In the rows, 128 means zero.
One turn moves each row of this set onto another row. After a few examples, where does it send each row asked below?
mupe: [157 131 137 132 132 117 139 105 144 123 135 117 153 120 108 128  90]
zefe: [135 116 120 152 171 102 130 131 107 130 129 139 134 148 139 151 142]
Rutu: [120 126 138 105 169 104 162 129 133 109 124 150 158 144 122 102 133]
nibe: [153 145 128 109 110 114 117 159 131 132 129 138 162 115 134 144 165]
bod: [129 120 138 130 144  85 103 158 110  95 116 122 121 128 122 125 114]
mur: [110 135 155 115 118 146 149 162 123 146 119 107 116 155 148 172 123]
vife: [111 142 150 113 120 144 146 160 125 143 124 106 122 163 155 171 139]
tukos: [158 123 153 114 103 114 130 157 136 131 136 117 139 118 134 134 176]
zuto: [111 118 131 128 152 133 140 138 122 131 105 150 119 156  95 114  98]
Mavi: [122 154 123 119 139  91 142 138 110 115 158 116 163 136 118 102 112]
luv: [136 145 128  86 108 130 127 157 151 140 120 125 167 140 130 146 158]
tevi: [122 154 148 109 109 148 167 156 127 150 135 104 117 146 129 167 114]
refov: [151 137 148 106 104 116 140 153 136 130 127 118 113 121 134 140 180]
Zage: [106  94 130 112 156 108 160 135 132 151 126 107 126 123 105 130 103]
Birak: [118 134 137 128 153 153 149 116 111 109 147 140 113 148 126 104 110]
baneg: [115 121 142 137 170 146 153 131 108 124 157 132 124 127 115 107 108]
Voka: [104 117 141 136 167 139 128 142 118 132 120 145 130 124 101 121  93]
dokit: [108 153 113 102 168 143 134 180 128 112 134 125 145 126 114 131 106]
serez: [125 160 193 121 142 117 128 118 133 128 123 100 146 129 136 139 130]
zoze: [164 123 143 112 105 106 133 160 137 134 132 120 153 119 134 128 168]
bobar: [148 154 146 113 173 113 136 166 124 138 132 107 134 155  96 164 139]
gidi: [133 122 119 127 122 151 120 158 178 113 142 106 131 124 123 128 122]
las: [141 152 123 127 166  96 144 128 133  93 120 142 123 116 125 117 109]
zuzo: [101 132 118 112 163 139 131 117 114 116 149 125 120 107 139 154 112]
val: [127 149 161 113  86 135 147 148 138 149 120 116 125 143 107 162 126]
devi: [ 99 130 166 129 145 111 159 154 122 123 120 111 109 106 135  98 126]
sabe: [146 146 129 105 107 122 120 161 138 141 130 135 169 124 123 148 164]
Gigan: [ 96 142 116 154 128 114 145 150 146 153 134 133 123 127 133 126 162]
Seg: [130 126 125 122 176  92 150 136 137 106 116 131 151 144 136 105 113]
memul: [141 135 139 108 162 112 139 133 132  84 115 158 119 116 109 122 124]
tezom: [124 135 150 113 116 148 141 159 120 134 144 113 129 171 144 167 155]
senev: [129 155 150 107 100 141 161 155 137 148 126 101 114 145 121 165 119]

dokit moves to zefe
Zage moves to Mavi
And these:
gidi moves to bobar
refov moves to val
Voka moves to Seg
tevi moves to nibe
Rutu moves to Birak
vife moves to tukos

One turn moves each row of this set onto another row. After a few examples, where does it send each row asked below?
Y: [150 155 126  83 117 160 119 102 105 143 117  88 142 167 106 122 129 129
 124 158 108]
P: [160 152 142 129 125 112 140 126 109 123 117 101 105 115 147 155 112 135
 155 124 136]
Q: [162 156 110  83 115 158 123  94 106 124 129  90 158 152 117 147 133 120
 140 164 117]
D: [165 150 165 116 142 182 133 111  97  77 141 108 166 153 117  94 120 125
 139 180 124]
T: [157 139 140 133 125 104 146 139  93 140 124 104 121 118 147 143 106 131
 152 128 125]
F: [148 161 120  81 122 162 138  97 103 138 134  84 166 164 123 126 138 130
 143 160 120]
U: [174 141 156 119 141 171 127 112 100  71 135 123 164 151 113  93 127  97
 132 169 129]
X: [182 145 155 149 137 117 149 133 101  93 128 112 112 113 140 125 111 118
 138 119 143]
C: [143 133 141  97 125 202 148 131 103 118 162 133 142 172 125 119 153 131
 139 152 164]
H: [144 127 141  97 119 197 132 136 105 129 145 136 118 178 109 114 149 128
 119 144 154]
R: [147 136 157 136 134 122 151 143 111 122 124 130 101 129 150 131 127 119
 152 109 160]
G: [169 143 166 118 135 182 117 119  98  83 129 114 139 157 100  91 116 124
 117 174 117]
S: [172 132 161 153 135 116 146 148  88 106 133 118 121 111 143 125  99 125
 145 135 131]
V: [153 123 150 141 128 123 154 158  92 134 139 132 109 125 148 134 119 126
 148 118 151]
W: [131 126 140  93 123 192 131 130 113 119 144 147 135 170 126 132 154 115
 149 153 163]

X moves to R
U moves to W
S moves to V
And these:
H moves to Y
F moves to D

One turn moves each row of this set onto another row. After a few examples, where does it send each row asked below?
Tigaz: [122 118 108 147 129  81 132 116 144 155  81 123 136 119 139 118 133 112
 140 140 140 154 134 131 153]
lud: [129 137 139 128 104  78 124 114 129 121 113 118  83 122 102 155 131 118
  93 150 146 137  97  79  96]
musog: [121  93 129 141  87 132  83 102 104 122 118 103 145 133 117 132 145 122
 105 141 162 126 119 134 147]
kemez: [118 123 105 125 148  96 134 136 133 151 100 138 125 120 137 107 127 105
 140 137 132 164 131 114 141]
zilug: [121 118 140 138 127 100 144 120 130 141 110  84 165 144 124 123 152 161
  91 130  94 185 117  81 125]
mupa: [140 153 132 145 106  99 115 117 127  88 133 111  77 126 111 158 130 122
 106 146 126 154 117 108 114]
pigu: [118 157 119 136 106  91 102 117 121 104 127 117  78 121  99 134 129 128
 101 158 156 156 112 111 106]
lur: [150  97 142 139  86 144  91 109  99 120 122 118 146 137 120 127 135 115
 125 122 140 124 131 126 140]
Gada: [ 96 136 111 131 133  89 123 125 138 156 102 115 134 131 150 108 136 107
 130 127 143 165 130 131 142]
Liso: [120 127 129 132 136  93 148 115 152 170  89 110 131 127 145 104 133  99
 132 131 140 137 113 105 125]
Lala: [145 142 140 137 115 121 139 108 116 133 122  90 127 120  93  96 142 173
 103 135 102 172 110  82  93]
Mev: [124 119 134 130 137  83 128 130 142 131  75 122 126 131 148 112 141  90
 142 131 137 154 126 125 132]
fegu: [133 129 147 134 113 124 133 103 118 127 117  89 140 109  98 105 143 172
  91 139 102 183 119  85  85]
tep: [125 112 137 133 104 152 131 101 126 133 116  98 171 144 104 123 159 157
  85 138 122 156 111  79  88]
guz: [108 138 118 136 144 112 135 124 141 140 104 131 141 140 151 122 130  85
 135 134 123 166 131 117 126]
ruz: [143 148 111 132 103  88 126 121 137 117 107 128  82 107  92 136 134 117
 108 153 166 150 118 114 103]
pez: [141  78 150 146  93 111  98  93 102 139 101 103 142 130 115 132 133 124
 113 144 140 107 106 103 145]
Fepa: [132  81 124 139  81 115  96 104 106 123  98 127 143 121 105 157 144 115
 106 149 160 130 122 123 140]
Zivu: [122 122 141 134 109 159 132  92 132 127 110 112 173 138 103 112 153 167
  91 142 124 166 118  89  96]
Kavu: [131 137 110 136 112 113 117 113 136  97 125 126  74 110 102 156 135 131
 109 163 145 142 112 103 109]
duz: [145  78 125 133  91 127  97 118 117 124 114 118 144 134 122 144 146 130
 113 126 153 120 131 121 158]
teke: [138  85 147 140  89 120  90 105 118 106  86 119 137 137 127 141 150 114
 127 136 152 115 124 125 131]
suzul: [134 137 138 130 107  90 112 113 125  91  97 126  74 110 110 141 141 112
 124 151 141 145 110 111  95]
Kega: [140 140 149 130 109 121 135 104 112 125 120 101 134 112  93  98 142 180
  98 130 103 186 116  91 111]
lanez: [125 112 146 139 107 141 127  99 134 130 110  92 174 136 111 118 152 171
  85 137 116 165 127  85  88]
mudo: [121 127 145 133 126 112 148 115 142 125 109  94 165 141 120 125 156 163
  78 132 106 194 121  91 129]
Bigol: [129 121 148 135 129 106 142 120 135 134 109  85 166 133 117 110 148 164
  83 132 104 193 127  87 108]

suzul moves to Mev
mupa moves to guz
Liso moves to pez
And these:
Bigol moves to lanez
Fepa moves to ruz
Kega moves to mudo
Lala moves to zilug
musog moves to pigu
Kavu moves to kemez

One turn moves each row of this set onto another row. After a few examples, where does it send each row asked below?
pavo: [101 118 121 109 130 141 130 135 131 135 163 121 126 142 102 166 125 127
 162 140 151  91 112 119 142]
Vad: [151 138 140 133  76 119 105 134 133 138 133 136  94 126 135 151 146 141
 118 139 114 135 121 142 100]
dizu: [163 130 124 141 130 110 128  96 142 140 126 148 102 135 148 132 107 131
 115 182 150 135 146 105 139]
fufi: [114 138 135  89 158 106 135 155 111 133 136 118 134 101 128 104 144 143
 145 154 137 100 139 129 118]
tuzez: [115 148 112 125 136 134 110 122 138 133 134 136 142 161 100 111 131 154
 135 141 107 116 143 164 141]
fad: [138 108 116 131 152 143 150  98 143 121 117 128 156 140 146 127 129 126
 123 123 166 146 104  94 155]
fafe: [141 110 111 135 148 143 155  98 145 119 117 123 161 135 135 135 138 122
 111 123 166 139 111  98 145]
gev: [138 110 108 134 154 133 156  99 137 109 115 121 149 137 133 133 135 117
 110 125 158 138 105  93 154]
zukad: [127  99 135 125 112 133 120 149 113 126 118 109 124 108 135 107 160 120
 119  87 124 145 105 109 126]
Guvid: [165 121 139 132 125 111 133  90 139 135 128 151  98 132 148 126 113 132
 120 178 157 133 149 106 137]
Kot: [124 104 133 123 120 129 117 143 116 124 126  98 127 115 134 118 163 115
 120  83 128 145 101 108 113]
seko: [ 85 127 149 110 142 130 114 100  87 141 135 138 111 124 136 131  98  99
 129 144 130 131 126 139 143]
meroz: [153 139 145 131  80 121  99 146 137 134 131 140  93 120 131 140 137 144
 124 139 106 133 122 127 100]
Nada: [130 111 132 122 112 133 126 151 111 126 120 112 128 115 139 116 164 115
 126  83 114 136  99 105 130]
didem: [118 134 117 134 139 135 109 120 140 134 127 142 144 163 101 111 130 147
 132 136 103 119 133 172 138]
soru: [123 139 140  99 159 104 134 148 110 134 135 123 147  96 132  98 140 143
 139 150 133  96 138 127 115]
Mivas: [164 131 136 137 127 112 127  86 143 130 121 151  98 137 148 125 119 127
 116 181 157 123 140 118 128]
Sor: [ 82 132 143 104 144 132 120 105  94 131 129 136 110 130 131 125  98  98
 132 146 132 130 136 143 147]
pesoz: [113 107 125 108 131 128 132 134 139 136 167 124 127 140  99 169 122 132
 155 140 150  90 105 119 136]
ferul: [156 137 134 129  84 112 105 144 136 150 130 135  89 128 140 143 145 129
 123 140 108 132 127 139 101]

fad moves to Kot
Sor moves to pavo
ferul moves to dizu
And these:
Guvid moves to fafe
didem moves to seko

